Each path is a new rotation, seen through one point. The rows after it are directions, each followed by how far the rotation turns it, in deg/step (0 if it stays put).
Each turn is a multiple of 5 degrees from 10 to 175, or 0.

-44  -116  -280  153  -68  -18  111  -57  15  93  -169  -3  180  -5  33  11  37  -53  173  -92  10  -283  -202  84  3  -142  -13  -80  -159  -205  114  -86  -19  -34  -90
-90  -123  -92  133  127  -57  72  -4  2  -9  -165  88  141  -28  20  -43  -71  -93  180  -136  233  -267  -106  -55  82  41  -9  -133  -228  -178  76  -28  -12  142  -158
-70  -98  -200  99  157  12  164  -42  79  90  -81  89  280  -20  0  9  -90  12  203  -170  -52  -228  -98  -89  -8  -224  -37  -68  -136  -118  118  -46  87  77  -97
-124  -7  44  215  132  -117  103  -21  131  76  -68  168  146  -102  31  -115  2  27  169  -179  125  -231  -39  -84  81  -86  -48  -26  -282  -192  123  53  -38  4  -26
-26  38  -110  111  193  -58  82  -107  56  36  -92  79  211  89  -80  -66  -172  94  205  -118  75  -9  -62  -100  53  -273  -58  -56  -186  -235  172  83  44  24  -61
-73  68  -100  158  -68  -152  48  -74  82  131  -148  113  139  9  46  -24  78  85  210  -118  64  -120  -113  34  66  -178  -81  -28  -235  -301  120  86  -43  -145  20
9  15  -133  114  125  -126  -46  -118  -46  -3  -208  53  92  128  -18  54  -92  -5  217  -111  223  -12  -153  4  106  -91  -6  -77  -195  -339  96  54  -36  71  -78
-31  -101  -227  19  -42  -72  83  -81  -15  129  -218  80  230  68  54  162  73  25  172  -186  12  -163  -191  44  63  -130  -12  -38  -145  -272  56  -4  58  -44  -48
-11  -159  -48  124  174  -87  54  -81  -21  47  -184  114  88  -24  64  65  -1  -63  195  -219  160  -184  -82  -2  106  82  35  -16  -206  -328  -3  -24  -17  113  -68
7  -197  -129  39  193  47  169  -123  -12  89  -128  83  300  -17  -53  28  -72  11  90  -238  -42  -137  -118  -51  96  -140  8  -13  -113  -229  86  21  142  12  -65
-61  -110  5  157  138  -45  159  -72  55  148  -147  159  107  -168  26  -134  8  12  202  -175  35  -194  32  -27  116  9  -66  10  -184  -317  43  87  33  -75  1
31  -49  -120  146  234  27  50  -154  -20  36  -158  62  161  -88  -148  -108  -175  1  163  -125  65  -28  -90  -29  125  -185  -53  -38  -92  -275  198  135  53  -18  -10
-84  3  -183  46  -53  -55  109  -44  26  181  -242  120  110  -133  -29  -66  38  61  205  -103  92  -129  -72  27  80  -101  -129  -66  -95  -281  184  173  17  -154  19
-2  -5  -217  129  167  -75  -21  -96  -19  66  -222  25  -22  -70  -54  28  -87  -17  241  -115  212  -72  -119  40  50  -56  -19  -41  -73  -303  233  59  -87  101  -9
-73  -107  -269  -42  -20  -25  130  -35  -4  155  -204  28  174  -18  -38  98  62  64  72  -207  138  -161  -196  42  39  -100  1  -41  -104  -201  265  48  12  10  -53
-48  -152  -165  102  147  -56  163  -35  32  123  -142  24  -15  -23  54  -21  14  35  201  -186  180  -200  -14  26  -14  67  21  5  -185  -315  148  -75  -72  145  -80
Speeds:
-49  -31  18  41  25  -17  -39  28  67  -20  0  -50  38  -10  -4  21  -3  24  25  -17  55  33  28  72  -38  10  36  -5  56  11  -13  -6  62  -68  -41 : 0
12  17  -13  84  0  -16  -14  -11  36  31  20  -3  -63  -47  53  8  38  -17  63  2  -68  -38  21  39  -40  -4  0  42  12  -30  -24  -52  -49  -8  46 : 145
-13  -33  -63  -7  -9  50  49  27  0  21  -1  -55  -54  -54  -38  -67  -7  1  -28  25  37  -36  12  29  -39  28  -1  -6  33  24  97  -9  -32  14  -13 : 20
